In the data rows, zero lies at 7.5, halfway between 7 and 8.
Here are some points, each followed by its number:
[11,10,6,0,9,7,9,7,5,5,5,4,10,7,10,6,9,10,6,4,6] 0
[8,9,7,2,6,8,2,8,7,9,8,11,9,13,7,5,0,12,8,13,3] 1
[8,9,8,6,7,6,7,8,7,5,7,7,9,7,8,8,7,9,9,7,8] 2
[9,8,8,7,10,8,8,5,9,9,10,7,11,8,8,6,9,9,10,9,5] 3
[8,9,7,3,6,8,3,7,8,9,8,9,9,12,7,6,2,10,8,10,3] 4
[5,7,10,9,9,4,8,6,6,4,6,12,6,7,7,2,6,5,4,7,9] 5
[5,9,10,7,10,7,9,6,6,7,10,7,7,6,10,6,12,8,8,7,10] 6
[6,6,9,10,8,7,9,7,8,7,7,8,8,6,7,8,9,7,9,6,9] 7
[7,6,9,9,7,7,8,7,8,8,8,7,8,7,7,9,9,8,9,6,8] 8
[6,6,9,9,10,5,9,6,7,4,7,10,8,6,7,3,9,5,6,4,9] 9
[6,8,9,9,4,8,5,9,7,8,7,9,8,7,6,11,6,9,9,9,8] 10
[6,4,10,10,3,11,2,6,11,10,6,15,12,13,1,8,0,10,14,12,2] 11
[5,11,9,4,9,9,8,7,5,2,11,8,8,5,5,7,13,9,4,6,10] 12
[2,7,10,12,10,10,9,6,6,10,12,10,3,7,10,7,15,8,10,7,12] 13
[9,9,6,3,10,6,10,7,6,5,7,4,9,7,9,7,9,9,8,4,7] 14
[9,8,7,8,9,7,9,7,9,7,8,5,7,9,8,10,10,9,9,7,8] 15
[9,7,7,8,9,7,10,7,9,7,8,4,7,8,8,9,10,9,7,7,8] 16
[9,9,8,5,10,7,7,5,7,9,10,7,11,9,8,5,8,10,10,7,4] 17
New points follow, each followed by the numbers of its three nearest points above, looking only along the 4 directions in which the numbered points spread most, nearest first.
[11,10,5,0,9,5,5,10,6,5,6,3,10,8,8,9,5,10,6,8,6] 0 14 17
[8,7,8,6,10,6,8,6,7,6,8,6,10,7,8,5,9,7,8,4,8] 2 16 14
[9,7,4,4,7,6,11,10,7,5,8,4,0,6,7,8,5,1,1,2,11] 9 14 12
[10,9,5,10,1,9,5,10,10,10,7,6,4,2,10,14,7,1,9,7,6] 8 15 7
[11,9,5,2,9,12,9,11,6,6,3,7,8,7,10,7,14,8,6,5,9] 14 0 16
[6,8,9,8,6,9,5,5,9,9,9,10,11,9,6,7,5,9,11,8,4] 10 3 4
[4,3,11,15,7,11,6,8,12,12,11,12,7,6,5,7,9,5,7,12,8] 10 7 8
[5,5,10,12,4,10,5,6,12,10,9,13,10,8,5,8,5,8,12,9,6] 10 11 8
